Here is a table of points, one per row:
[-55 -57  -4  45   4 -60  35 -27   1  40 -24  32  37 -30  34  48  40  29
   1]
[-37 -41   0  19   0 -29  19 -12  -4  24 -15  14  24 -26  23  23  22  22
  -5]
[-49 -48   4  35   8 -52  36 -17  -4  33 -21  27  40 -33  30  35  26  34
  -2]
[-55 -57   0  57   6 -59  52 -15   4  58 -20  40  43 -37  40  61  57  48
   4]
[-52 -53  -2  48  -3 -57  41 -22  -3  45 -23  24  36 -38  32  46  43  32
   0]
[ 38  37  -3 -39   3  36 -41  16  -2 -31  10 -22 -27  30 -31 -44 -35 -31
   3]
[ 67  72   0 -42  15  54 -37  21   2 -37  39 -22 -21  37 -26 -38 -38 -25
   2]
[-28 -24   2  19  -4 -17  16 -11   2  15 -13   4  17 -16  11  18  17  14
  -1]
[ 49  48   6 -36   7  41 -36  26   2 -31  27 -22 -35  30 -26 -45 -43 -35
  -2]
[-37 -42   3  20  -3 -34  27 -14  -3  28 -22  11  23 -30  19  28  22  21
  -3]
[ 50  48   2 -35  -1  53 -44  14  -3 -32  23 -23 -31  28 -25 -48 -36 -27
   6]
[-56 -54  -1  44   1 -55  48 -22   3  40 -29  29  44 -30  34  43  39  31
   1]
[ 58  59   2 -41   8  66 -42  27  -6 -37  29 -23 -33  46 -29 -41 -37 -29
   2]
[ 47  55  -4 -31  10  49 -43  17   2 -35  24 -18 -36  32 -31 -44 -30 -26
   6]
[-61 -54   5  39   0 -56  46 -24   2  47 -27  35  43 -30  39  58  52  35
  -1]
[ 38  36  -3 -30  -6  34 -42   6   1 -39  13 -26 -35  29 -27 -37 -34 -35
   8]
[-57 -62  -1  43   0 -56  46 -18  -1  53 -29  34  39 -35  32  52  37  35
   4]
[-48 -48  -3  35  -2 -40  32 -17   4  25 -20  20  33 -20  24  41  29  30
   6]
[-47 -58  -4  40  -6 -50  42 -21  -4  42 -25  31  40 -37  30  52  36  30
  -3]
[ 57  55   0 -36   0  56 -38  19   6 -35  27 -24 -32  37 -31 -40 -40 -22
  -1]
[-51 -42   0  33   4 -44  33 -17   2  33 -15  21  28 -38  23  38  35  32
   3]
[ 50  40   5 -36  -3  55 -46  19   1 -34  23 -22 -36  30 -25 -45 -33 -28
   6]
[-53 -50  -5  53  11 -55  50 -19   6  52 -30  39  41 -38  46  65  50  45
   9]
[-51 -49   2  41  -4 -49  35 -17   1  42 -14  22  42 -35  26  40  39  34
  -5]
[-48 -55  -3  49   6 -57  54 -20  -3  44 -26  33  48 -30  38  51  43  40
  -6]
[-44 -40   2  35   1 -32  30 -11  -2  29 -16  22  31 -34  21  32  34  29
  -3]
[-56 -51   1  62  17 -58  56 -18  -8  56 -27  37  44 -31  39  57  54  40
  -3]
[ 46  46  -6 -36   3  55 -31  26   2 -44  33 -32 -30  42 -30 -43 -37 -32
  -8]
[ 32  41   0 -41   1  21 -39  11   0 -27   5 -24 -34  14 -32 -42 -40 -27
  -5]
[ 61  70   6 -29  11  59 -40  17  -1 -42  35 -17 -33  43 -22 -45 -30 -28
   1]
[ 52  50   3 -34  -7  49 -37  16  -4 -36  20 -19 -32  31 -28 -44 -33 -37
  -3]
[ 54  48   3 -45   3  53 -40  21  -2 -34  31 -16 -41  37 -19 -41 -26 -31
  -1]
[-58 -52   3  49  -3 -52  45 -22  -3  44 -29  23  38 -34  30  57  45  35
   3]
[-43 -49   2  45   5 -40  38 -16  -1  30 -16  22  33 -29  28  44  37  29
  -6]
[ 52  49   1 -40  -8  48 -41  17   3 -31  22 -21 -27  31 -20 -41 -40 -27
  -2]
[-51 -42   3  33 -17 -37  29 -19  -2  22 -27  16  23 -29  19  33  24  18
   1]
[ 49  49  -1 -38   0  45 -42  18   2 -40  15 -19 -31  31 -27 -43 -39 -26
   0]
[ 38  40   4 -42 -12  32 -37   9  -3 -45  16 -21 -25  29 -32 -43 -46 -32
  -2]
[-62 -58   2  40   2 -48  44 -20   4  35 -26  20  28 -34  32  34  29  32
   1]
[ 53  54  -7 -40   2  56 -39  15  -1 -40  40 -18 -39  37 -31 -36 -40 -33
  -7]
[ 40  37   2 -30  -5  34 -36  15   6 -35  21 -22 -39  22 -21 -38 -43 -31
  -3]
[-32 -23   0  19  -1 -26  18  -8  -1  18 -13  15   5 -18  11  15  11  16
  -4]
[-52 -61  -1  43   2 -57  45 -19  -3  40 -24  23  34 -36  31  48  41  27
  10]
[-44 -55   1  38   5 -44  47 -18  -2  42 -21  23  40 -38  25  40  40  33
   7]
[ 53  52   0 -36   0  56 -44  13  -3 -34  29 -29 -36  29 -27 -45 -31 -29
   2]
[-57 -53  -4  33   1 -54  44 -20  -5  41 -24  18  33 -35  23  40  34  28
   2]
[-41 -36  -5  26  -1 -26  30 -10   3  30 -19  18  23 -25  19  31  25  21
   0]
[-54 -51  -7  31  -4 -51  41 -21  -4  38 -24  29  28 -37  23  36  36  25
   7]
[-38 -40  -3  18 -11 -38  19 -19  -3  17 -21  10   7 -31  11  18  18  15
  -1]
[ 68  66  -2 -37  17  76 -43  29  -3 -36  36 -23 -37  55 -29 -37 -33 -33
   0]
[-35 -42   1  34   4 -37  41 -15  -1  42 -15  14  27 -34  22  39  36  32
  -2]
[-49 -38   2  33  -2 -39  34 -17   0  28 -20  20  32 -34  25  40  30  25
  -5]
[-58 -54   1  34 -10 -49  35 -10  -6  27 -30  18  29 -31  21  33  36  26
   3]
[-46 -37  -7  21  -4 -44  14 -11   1  18 -25  19  16 -31  16  32  16  19
   4]
[-49 -59   1  32   3 -59  40 -23   2  35 -23  26  31 -35  20  39  31  31
   5]
[ 65  66   1 -34   8  65 -34  27   1 -38  34 -26 -35  39 -27 -46 -39 -27
   7]
[-46 -42  -4  29  -9 -44  33 -21  -3  24 -29  15  16 -26  21  38  27  21
   3]
[-37 -42  -6  20  -8 -40  18 -19  -6  16 -27   8   9 -23  17  17  12   6
  -4]
[ 58  56  -1 -38  -1  53 -38  33  -3 -35  27 -22 -30  40 -26 -35 -36 -34
   2]
[ 55  52   0 -36   7  69 -40  22   2 -37  33 -21 -33  35 -24 -35 -31 -37
   3]
[ 40  41   4 -47  -1  37 -41  20   1 -32  17 -24 -29  24 -29 -43 -37 -29
   3]
[ 64  72  -2 -43  13  64 -40  29  -4 -39  45 -17 -32  38 -22 -46 -38 -27
   0]
[ 47  52   0 -38   8  48 -29  33   0 -37  27 -24 -30  35 -22 -47 -38 -30
  -7]
[-50 -50  -5  30  -9 -50  35 -19   4  20 -27  12  24 -34  16  31  22  22
  -5]
[-42 -42   4  21  -4 -42  21 -10  -1  19 -20   9  17 -26  11  15  16   7
   7]
[-63 -52   1  38  -8 -55  41 -26  -3  41 -33  26  32 -29  28  49  35  38
   2]
[-58 -51   0  33   0 -49  39 -21  -4  30 -20  25  41 -36  24  43  41  31
  -7]
[ 62  55   3 -35  -1  54 -40  15   2 -40  27 -30 -25  35 -27 -41 -38 -23
   0]
[-50 -61   1  52   5 -55  56 -25  -3  55 -24  48  49 -31  44  73  56  48
  -4]
[-55 -48   1  43  -5 -47  37 -17  -3  44 -28  26  38 -38  32  52  33  37
   9]
[ 45  38  -4 -45  -4  42 -43  11  -2 -37  16 -23 -33  28 -24 -32 -33 -20
  -2]
[ 60  64  -1 -37   8  65 -37  20   3 -31  33 -15 -36  40 -21 -44 -36 -24
  -7]
[ 60  58   4 -36   2  57 -43  21   5 -41  29 -25 -28  42 -30 -43 -33 -22
   3]
[-57 -53  -6  39   3 -67  51 -19  -1  44 -26  36  39 -35  33  48  48  33
  -3]
[ 49  52   4 -37  -4  50 -37  20  -1 -36  27 -20 -30  27 -25 -36 -34 -33
  -7]
[-45 -45   1  32   1 -35  25 -10  -4  29 -19  13  31 -37  19  34  30  22
   1]
[-54 -56   3  35  -2 -48  42 -25  -3  41 -26  26  30 -29  40  42  39  28
   1]
[ 54  60   2 -39   5  54 -40  22   0 -38  28 -31 -32  38 -22 -39 -34 -33
  -5]
[-48 -52  -3  29  -8 -37  26 -21  -2  30 -23  17  18 -27  18  32  21  22
   0]
[ 61  65   1 -43   9  51 -42  27   1 -35  34 -20 -27  33 -22 -38 -33 -33
   3]
[ 48  42   3 -37  -1  43 -36  21   3 -29  27 -24 -27  28 -22 -35 -39 -34
   2]
[-52 -57  -1  51   0 -58  48 -22  -3  46 -27  29  40 -25  31  47  41  49
   0]
[-42 -40  -2  16  -6 -38  22 -14  -4  17 -28  10  16 -31  17  18  16   9
   0]
[ 46  50   1 -41   3  42 -42   4  -2 -33  18 -15 -37  31 -30 -40 -40 -25
  -7]
[ 58  58  -6 -38   3  62 -41  19   0 -30  25 -19 -29  34 -29 -42 -29 -27
   0]
[ 58  65   5 -42  -3  48 -41  25  -2 -38  28 -26 -32  41 -31 -42 -36 -31
  -1]
[-20 -22   7   3 -16 -26  -1  -8   1 -14 -16  -6  -2 -21   3   3   4  -6
  -8]
[-49 -50  -1  52   3 -60  54 -16  -8  57 -20  35  48 -36  38  53  50  39
  -2]
[ 38  38  -1 -39  -5  39 -41   9   4 -39  19 -20 -31  29 -23 -43 -40 -27
   0]
[ 91  86  -5 -33  22  84 -39  40   3 -36  57 -25 -41  55 -33 -38 -26 -20
   7]
[ 58  54  -7 -40   5  51 -47  19   5 -38  23 -20 -29  38 -29 -39 -37 -29
  -2]
[-51 -50  -1  27 -11 -48  24 -24  -2  28 -24  15  28 -38  20  29  34  20
  -1]
[ 43  46  10 -34  -1  47 -45  14  -5 -38  23 -25 -31  29 -29 -35 -40 -32
   2]
[ 50  46  -2 -38   6  55 -42  17   2 -38  27 -26 -29  39 -30 -42 -34 -25
  -2]
[ 69  63  -7 -42   5  58 -47  22   1 -33  42 -17 -25  39 -28 -39 -33 -30
   6]
[-49 -48   0  38   2 -36  45 -16   3  44 -19  21  34 -30  23  45  33  28
   2]
[ 51  54   4 -36  -2  43 -34  19  -5 -30  29 -20 -39  43 -33 -41 -35 -27
  -2]
[-48 -52  -6  46   4 -56  46 -16  -1  40 -23  27  37 -34  34  53  44  35
  -7]
[ 59  53   7 -35   7  62 -40  27   1 -34  36 -32 -35  46 -31 -46 -36 -20
  -4]
[-50 -49  -4  28  -5 -40  28  -7  -5  27 -22  11  19 -39  14  28  22   9
  -4]
[ 62  56  -7 -37   7  53 -36  18  -3 -33  33 -22 -30  37 -32 -38 -46 -28
  -4]
[ 47  47   3 -40   0  45 -37  21  -1 -37  16 -20 -28  27 -29 -41 -41 -20
   0]
[ 53  52   0 -43   1  49 -42  14  -7 -37  12 -23 -36  29 -32 -44 -31 -35
   5]
[-49 -51   0  27  -5 -52  32 -11   4  28 -28  14  26 -42  27  32  33  29
  -4]
[ 43  31   0 -39  -5  41 -46  13   1 -42   8 -22 -29  29 -27 -45 -38 -34
   0]
[-37 -42   2  21 -14 -37  15 -18  -2  18 -20   6  11 -28  13  19  12  12
  -4]
[-44 -42   4  30  -8 -51  34 -17   7  22 -26  21  22 -29  19  31  21  21
  -1]
[ 38  41  -4 -40  -9  33 -39  14  -5 -31  16 -26 -28  22 -30 -42 -35 -28
  -2]
[-49 -53  -2  47   0 -48  52 -20   3  44 -26  20  39 -40  37  45  37  31
   1]
[ 43  44  -8 -33   1  41 -39  13  -1 -35  17 -22 -30  27 -27 -44 -34 -27
   5]
[ 62  49   6 -33  12  49 -39  26  -3 -38  22 -18 -39  32 -25 -41 -36 -30
  10]
[-50 -51   5  44  -2 -49  44 -17   3  39 -28  23  35 -34  33  45  36  32
   6]
[ 54  47   4 -38  -4  50 -41  22   1 -36  23 -23 -31  27 -29 -41 -33 -31
  -2]
[-42 -45  -9  33  -1 -36  41 -13   0  30 -26  20  24 -29  28  38  35  36
   2]
[ 74  83  -1 -40  18  75 -35  27   8 -31  37 -19 -26  51 -25 -40 -40 -32
  -1]
[-39 -38  -3  20  -8 -47  23 -12   1  18 -23  10  15 -27   8  21  22  15
  -1]
[ 53  56  -3 -40   7  45 -32  24  -1 -39  35 -18 -26  38 -23 -41 -36 -29
   3]
[-51 -48  -2  42   4 -38  48 -17  -2  36 -20  24  29 -31  25  48  35  36
  -6]
[ 69  54  10 -33   9  59 -34  20   2 -34  27 -23 -29  40 -27 -46 -33 -27
  -3]
[ 59  58  -1 -28  -2  59 -36  17   0 -32  33 -19 -35  39 -24 -39 -32 -26
  -3]
[ 50  49   7 -41  -3  50 -40  22   2 -36  25 -27 -30  31 -27 -41 -37 -30
   5]
[ 63  57   1 -33   0  57 -37  22  -5 -28  38 -23 -38  38 -27 -47 -40 -28
   6]
[-51 -52 -11  33  -3 -55  40 -18  -4  39 -28  28  31 -36  23  45  36  29
   3]
[-52 -51  -1  29  -7 -37  32 -15  -1  35 -28  20  29 -30  21  32  33  20
   3]
[ 43  45   5 -39  -2  35 -34  15   4 -34  21 -31 -27  28 -26 -40 -30 -32
   2]
[ 38  42   3 -42   5  37 -37  17   4 -41  22 -29 -33  30 -34 -41 -32 -31
  -8]
[-47 -52  -7  38  -1 -43  31 -22  -2  36 -27  19  22 -36  17  33  29  29
 -10]
[ 48  51   3 -31   2  46 -45  29   3 -36  22 -19 -35  33 -26 -38 -34 -24
  -4]
[ 48  46   0 -34  -9  36 -43  13   0 -31  10 -30 -31  29 -19 -42 -31 -35
   5]
[-42 -62   7  43   5 -55  54 -29   0  43 -15  34  45 -32  42  57  51  29
  -3]
[ 68  64   2 -38  10  60 -38  33   2 -40  33 -19 -35  41 -28 -39 -35 -29
  -4]
[-50 -50  -2  47  -6 -50  54 -20   1  33 -15  32  36 -33  33  54  43  33
   1]
[ 28  30   2 -34  -4  34 -35   8   0 -32   5 -23 -32  18 -27 -42 -31 -28
   1]
[ 42  53  -1 -37  -5  37 -33  14  -4 -42  26 -20 -27  31 -32 -44 -36 -31
   5]
[ 40  41  -2 -33 -11  43 -36  11  -2 -27  15 -31 -31  29 -35 -48 -29 -30
  -1]
[ 46  39  -2 -32   2  52 -37  19  14 -36  15 -18 -29  37 -27 -40 -33 -28
   0]
[ 55  46   8 -37   2  53 -46  13   2 -40  20 -23 -40  34 -34 -44 -40 -40
  -7]
[ 65  51   2 -31   8  60 -42  25   3 -43  35 -22 -28  45 -28 -40 -38 -24
  -2]
[ 56  54   5 -43   2  52 -37  19  -5 -40  28 -22 -36  33 -25 -40 -38 -31
   3]
[-51 -54   6  65   5 -58  52 -26   0  51 -16  35  45 -31  42  54  50  39
   0]
[ 55  52  -3 -41   9  50 -36  19   1 -37  23 -22 -34  35 -27 -40 -41 -23
   2]
[ 35  44  -4 -34   1  31 -42  15   4 -33  13 -25 -33  16 -33 -36 -38 -29
   7]
[ 63  59   1 -37   3  59 -33  22  -1 -30  31 -23 -36  42 -30 -47 -36 -33
  -6]
[-51 -51   6  45   5 -54  49 -17   0  40 -20  26  39 -39  34  52  44  29
   6]
[ 56  60  -1 -33   8  53 -41  20   1 -29  25 -16 -43  35 -28 -43 -36 -23
   1]
[-57 -53  -5  30  -2 -52  36 -25   2  36 -31  22  33 -37  22  29  29  29
  -1]
[ 51  48   2 -39   1  44 -44  10   4 -39  26 -26 -34  27 -25 -50 -35 -38
  -7]
[-47 -47   1  19  -9 -50  30 -19   2  32 -22  12  29 -25  19  26  18  24
  -4]
[-58 -50   0  32   0 -53  39 -15   4  44 -31  28  24 -31  31  41  28  33
   4]
[ 41  46   2 -38  -3  36 -36  18  -4 -35  17 -19 -32  35 -25 -46 -33 -31
  -2]
[-49 -50  -2  33  -1 -49  42 -14   0  35 -18  25  27 -28  24  42  31  25
   3]
[ 59  59  -6 -38   4  53 -45  24   2 -35  34 -33 -29  40 -25 -37 -40 -37
   4]
[ 47  50  -4 -38   6  46 -39  24  -1 -32  17 -25 -33  33 -15 -42 -34 -25
  -3]
[-50 -58   2  32  -6 -40  30 -20  -2  41 -34  21  28 -32  33  42  36  26
   4]
[ 80  82  -2 -31  12  72 -47  33  -8 -35  47 -23 -35  40 -27 -44 -32 -29
   4]
[-53 -54   5  39   2 -46  38 -16  -1  39 -26  19  38 -29  28  44  33  34
   5]
[-51 -57   3  24  -2 -43  37 -22  -9  29 -30  16  28 -31  25  35  36  19
   1]
[-54 -52   1  46   6 -46  50 -23   4  47 -27  20  37 -37  24  48  37  38
   6]
[-54 -49  -1  49   1 -56  51 -20   8  43 -25  23  44 -32  28  58  44  42
   2]
[ 38  41   9 -37  -1  39 -35  15   6 -43  18 -30 -40  27 -25 -42 -38 -33
  -1]
[ 38  40  -1 -36  -7  44 -32  19  -1 -39  20 -24 -34  30 -31 -50 -29 -31
   1]
[ 41  42   4 -32  -3  37 -43  11  -2 -41  16 -25 -34  28 -27 -39 -34 -27
   1]
[ 40  49   5 -35  -3  38 -40  19  -1 -35  18 -23 -29  25 -28 -45 -34 -32
  -2]
[-46 -49  -6  20   0 -45  21 -16   0  23 -19  24  23 -35  17  31  26  18
   7]
[ 49  55   5 -38   2  58 -39  17   0 -31  28 -24 -38  37 -32 -41 -42 -29
   7]
[-49 -46  -4  17  -6 -45  25 -18  -5  24 -27  19  21 -31  16  24  27  21
   0]
[ 38  42  -8 -40 -11  38 -42   9   6 -40   9 -27 -30  17 -20 -47 -35 -27
  -5]
[-54 -51  -6  31  -4 -51  33 -24  -4  31 -25  26  28 -30  31  46  37  32
  -6]
[ 49  50  -3 -33   2  43 -40  20  -1 -39  25 -24 -29  28 -21 -44 -37 -34
   6]
[ 55  68  -6 -37  11  59 -43  27  -2 -36  32 -19 -36  50 -23 -36 -35 -29
  -2]
These points spread out most along one direction. Where along it does each point below lie, from 0 to 99? The average is 50, and the first point in the table lies past the average.
[-46 -52   0  41  -1 -50  43 -20   3  43 -33  32  36 -31  31  50  36  26
  -3] 68
[-40 -38  -1  31  -1 -42  36  -7  -3  35 -18  24  26 -36  18  31  36  26
  -8] 65
[ 65  67  -2 -39  14  64 -43  27   1 -34  28 -19 -29  43 -25 -46 -39 -34
   1] 33
[-53 -47   5  20  -9 -49  34 -26   5  31 -28  14  18 -40  12  30  20  24
  -7] 65
[-46 -47  -4  30  -6 -44  30 -21   5  29 -17  20  23 -36  21  34  28  26
  -3] 65
[-37 -37   2  18  -9 -43  14 -13   1  15 -21  13  11 -28  10  18  18  12
   2] 61
[-32 -40  -4  27  13 -37  30 -17   3  31 -17  17  19 -31  20  36  28  19
   2] 63
[ 41  44  -5 -36  -5  45 -33  17   3 -40  23 -20 -29  32 -33 -36 -32 -31
  -2] 36
[-53 -51  -2  43  12 -56  47 -21   1  46 -20  25  45 -22  35  46  50  39
   0] 69
[-55 -49  -5  38  -4 -48  37 -22   1  34 -25  18  31 -28  21  41  32  26
   7] 67
[ 36  42   5 -42   4  33 -34  13   3 -44  20 -31 -28  33 -29 -42 -31 -27
  -1] 37
[ 53  48  -1 -35   1  51 -34  19   3 -42  26 -28 -29  29 -25 -51 -35 -30
  -3] 35
[-52 -47   7  45  -2 -52  29 -18   1  34 -25  15  36 -42  29  46  35  26
  -2] 67
[ 50  42   0 -38   5  53 -39  16   1 -38  22 -21 -28  32 -31 -42 -38 -26
  -1] 35
[ 57  64   4 -39   8  60 -42  29  -4 -30  32 -31 -33  39 -23 -36 -29 -31
   4] 34
[ 44  50   0 -34  -4  42 -34  22  -3 -33  22 -27 -33  26 -24 -41 -34 -25
 -13] 36
[ 36  37  -1 -33  -6  35 -42   8   4 -38  15 -23 -35  32 -25 -42 -37 -25
  -1] 37
[ 55  58  -6 -34   2  43 -37  20   3 -37  30 -25 -30  40 -28 -43 -29 -33
  -2] 35
[ 66  68   1 -37   6  65 -38  29   1 -36  38 -24 -28  46 -23 -38 -35 -22
  -1] 33
[-55 -44   0  25 -10 -46  33 -27   0  28 -29  19  30 -31  25  29  33  27
   1] 66
[-53 -52   5  33  -1 -56  41 -13  -2  36 -21  25  36 -37  26  43  36  38
  -1] 68
[ 41  51   4 -40  -6  50 -34  14   3 -35  26 -29 -29  27 -23 -31 -30 -29
  -4] 36
[-58 -52   3  31  -8 -49  40 -18   5  25 -32  24  37 -31  25  40  31  26
   0] 67
[ 51  55   4 -35   6  51 -36  14   2 -39  33 -21 -31  38 -26 -43 -41 -30
  -1] 35
[ 49  55  -6 -39  -1  52 -42  18   9 -29  25 -23 -30  33 -29 -44 -24 -32
   0] 35
[-56 -59   6  39  -5 -52  46 -16   1  35 -28  27  38 -37  31  41  37  29
   6] 69
[ 58  61   1 -41  13  66 -39  20   4 -45  38 -20 -27  41 -22 -41 -27 -31
   4] 33
[-49 -49   4  29   0 -39  22 -23   3  29 -20  12  20 -35  21  27  22  16
  -3] 64
[ 41  45   3 -33  -7  48 -41  20   0 -42  20 -24 -38  20 -31 -44 -33 -25
   1] 36
[-56 -53   0  49   3 -58  44 -17  -1  42 -24  29  39 -34  25  53  42  35
   9] 70
[ 67  60   6 -39  -1  53 -38  23   1 -37  22 -22 -33  35 -24 -36 -30 -27
  -1] 34
[-58 -58   3  40 -12 -47  38 -15  -6  39 -35  16  30 -31  26  39  37  28
   2] 68
[ 53  59  -6 -33   4  56 -38  20   4 -33  26 -20 -33  39 -27 -41 -33 -29
  -5] 35
[-46 -49  -3  37   3 -35  45 -18   4  38 -20  34  35 -36  21  48  37  34
   5] 67
[ 56  61   3 -38   5  57 -38  25   4 -37  26 -31 -33  45 -25 -43 -35 -24
   1] 34
[-26 -24   2  15  -1 -28  23  -8  -4  18  -6   4  12 -15   9  14  16  23
   4] 59
[ 49  38   2 -44   1  42 -33  15  -1 -35  15 -21 -32  24 -32 -43 -37 -30
  -1] 36
[-56 -59  -1  65   5 -56  57 -28   3  56 -21  42  48 -35  45  66  60  44
   3] 73
[-54 -52   5  33   0 -54  38 -24   3  34 -22  19  14 -27  20  33  33  28
   3] 66
[ 57  47  -1 -39  -3  52 -39  17   3 -34  20 -29 -44  31 -28 -36 -41 -32
   4] 35
[ 53  45   0 -37   3  48 -35   8   1 -34  23 -30 -36  36 -34 -45 -37 -31
  -3] 35
[ 29  32   0 -37 -17  30 -41   9   4 -36  13 -24 -31  23 -18 -39 -33 -32
   5] 38
[-54 -53   3  35  -8 -48  42 -10   0  40 -24  25  31 -37  29  44  41  26
   1] 68
[ 34  34   5 -35 -13  28 -34   4   1 -42  13 -23 -28  24 -30 -41 -33 -28
   4] 38
[-38 -37   5  26  -3 -32  29 -15   2  19 -22  15  27 -22  23  34  25  20
  -7] 63
[-44 -55   2  54  -4 -56  46 -21   5  42 -32  31  37 -34  37  49  40  43
   0] 70
[ 32  35   0 -37  -4  32 -35  15   9 -33   9 -23 -27  22 -27 -45 -35 -30
  -4] 38
[-56 -46   5  42  -2 -44  44 -13   1  41 -22  27  40 -34  25  44  40  32
   6] 68
[ 50  50   2 -41   4  46 -38  14  11 -33  24 -29 -31  33 -26 -39 -41 -34
   2] 35
[-45 -48  -2  32   0 -46  29 -14   0  26 -26  16  26 -35  16  28  26  24
  -2] 65
[-61 -56  -2  51  14 -54  51 -25   1  63 -22  41  48 -35  38  54  57  42
   0] 72
[-52 -51   0  56   5 -51  58 -15   1  51 -22  36  43 -35  38  64  51  46
  -1] 71
[-46 -49   0  28  -5 -53  29 -18  -1  26 -22  17  28 -37  22  40  33  26
  -8] 66
[ 59  47   0 -42   7  56 -38  26  -4 -37  24 -28 -31  37 -24 -39 -27 -18
   3] 35
[-59 -51  -3  50   3 -57  52 -21  -2  42 -26  23  41 -35  33  56  48  44
   0] 71
[ 49  51   1 -34 -10  44 -36  18  -6 -38  14 -20 -32  33 -28 -53 -36 -29
  -4] 35
[-52 -57  -1  40   0 -42  47 -23  -2  39 -20  18  37 -31  27  45  44  35
  -6] 68
[-49 -51   2  28  -6 -39  27 -22   2  27 -28  11  20 -32  19  28  27  14
   0] 64
[-59 -58   1  41  -2 -55  40 -22  -1  37 -27  25  37 -39  36  36  34  27
   2] 69
[-39 -37  -1  42  -5 -41  38 -14   9  30 -18  20  24 -25  24  41  33  27
   7] 65
[-39 -50  -7  28 -10 -49  29 -19   1  30 -24  20  19 -27  24  30  23  21
  -1] 64
[ 58  55  -1 -40   5  60 -31  22  -3 -35  31 -21 -26  41 -32 -49 -33 -36
   3] 34
[-55 -54   1  48   0 -48  40 -13  -6  34 -22  25  30 -38  23  44  32  20
  -7] 68
[ 61  58   1 -35  16  62 -33  30  -2 -36  35 -23 -34  48 -24 -46 -32 -29
  -1] 33
[ 42  45   5 -35   0  52 -38  16   3 -32  25 -23 -30  27 -25 -35 -36 -27
  -4] 36
[-49 -51  -7  38   2 -46  43 -14  -8  40 -22  27  34 -39  34  44  34  31
   2] 68
[-57 -55  -1  47   3 -56  41 -18   6  49 -22  32  39 -33  35  57  43  34
   3] 70
[-35 -41   1  29  -1 -32  29 -12   4  26 -17  12  21 -29  28  34  28  20
   3] 63
[-46 -47  -4  30  -9 -48  23 -13   0  26 -32  11  24 -32  16  28  24  21
  -5] 64
[-52 -49  -3  48   3 -52  53 -19  -3  42 -26  23  37 -31  31  51  41  35
   1] 69
[-50 -49  -6  55   0 -59  59 -25  -1  44 -25  33  47 -41  31  52  48  39
  -2] 71
[ 40  43  -1 -33  -3  44 -44  17  -4 -41  14 -22 -29  33 -25 -38 -36 -27
  -5] 36
[-41 -41   1  24   0 -38  38 -14  -1  30 -21  23  28 -31  20  38  28  13
   5] 64
[ 49  49   0 -34  -1  49 -39  18   4 -37  25 -21 -33  34 -22 -37 -36 -29
   4] 36
[ 52  63  -5 -38   9  56 -40  24   2 -35  26 -18 -35  51 -22 -38 -30 -36
   0] 34
[-38 -39   4  18  -6 -42  30 -18  -1  24 -21  21  30 -30  24  26  24  12
   1] 63
[-45 -48 -10  25  -8 -46  31 -10   0  28 -30  24  33 -40  25  34  28  27
  -7] 66
[ 44  48  -1 -35   6  37 -39  16  -6 -38  19 -22 -30  26 -30 -40 -31 -24
  -5] 37
[ 68  75   4 -45  14  70 -39  27  -2 -36  40 -23 -32  47 -24 -44 -28 -33
  -2] 32
[-52 -55  -9  42   1 -54  40 -24   0  41 -22  22  32 -32  32  44  36  37
   6] 68
[ 56  56   1 -41  -1  52 -39  15   0 -35  29 -23 -24  43 -33 -43 -31 -26
  -5] 34
[ 46  50   1 -43   0  45 -42   8   1 -35  29 -21 -35  27 -31 -37 -34 -30
   2] 36
[-55 -57   0  44  -4 -52  41 -27  -2  43 -34  25  32 -28  38  52  34  34
   6] 69
[-43 -40   4  34  -3 -38  33  -8  -4  26 -19  18  24 -26  23  36  28  25
   9] 64
[-44 -39   0  17  -4 -35  23 -21  -3  22 -24  16  19 -37  15  22  22  12
  -5] 62
[-47 -53   2  29 -10 -50  32 -20   2  23 -27  16  24 -38  30  29  30  20
  -4] 66
[ 48  39   4 -40  -3  41 -34  14  -7 -35  17 -23 -22  32 -30 -48 -38 -27
   0] 36
[-50 -59  -3  39   1 -55  38 -19  -9  40 -26  26  40 -37  27  55  40  31
   0] 69
[-47 -40  -1  30 -10 -45  29 -13  -3  16 -28  15  18 -33  15  21  18  17
   4] 63
[ 49  38   4 -37   5  37 -45   4   2 -35  23 -24 -31  28 -30 -39 -34 -29
   2] 37
[-49 -54   0  40  -8 -48  38 -17   5  30 -25  14  31 -31  26  37  37  24
  -4] 67
[-46 -46  -1  31  -3 -51  31 -24   1  36 -17  23  29 -32  21  40  32  31
   0] 66
[-38 -47   1  16  -3 -40  19 -14  -2  16 -28  13  12 -25  16  19   9  16
  -8] 61
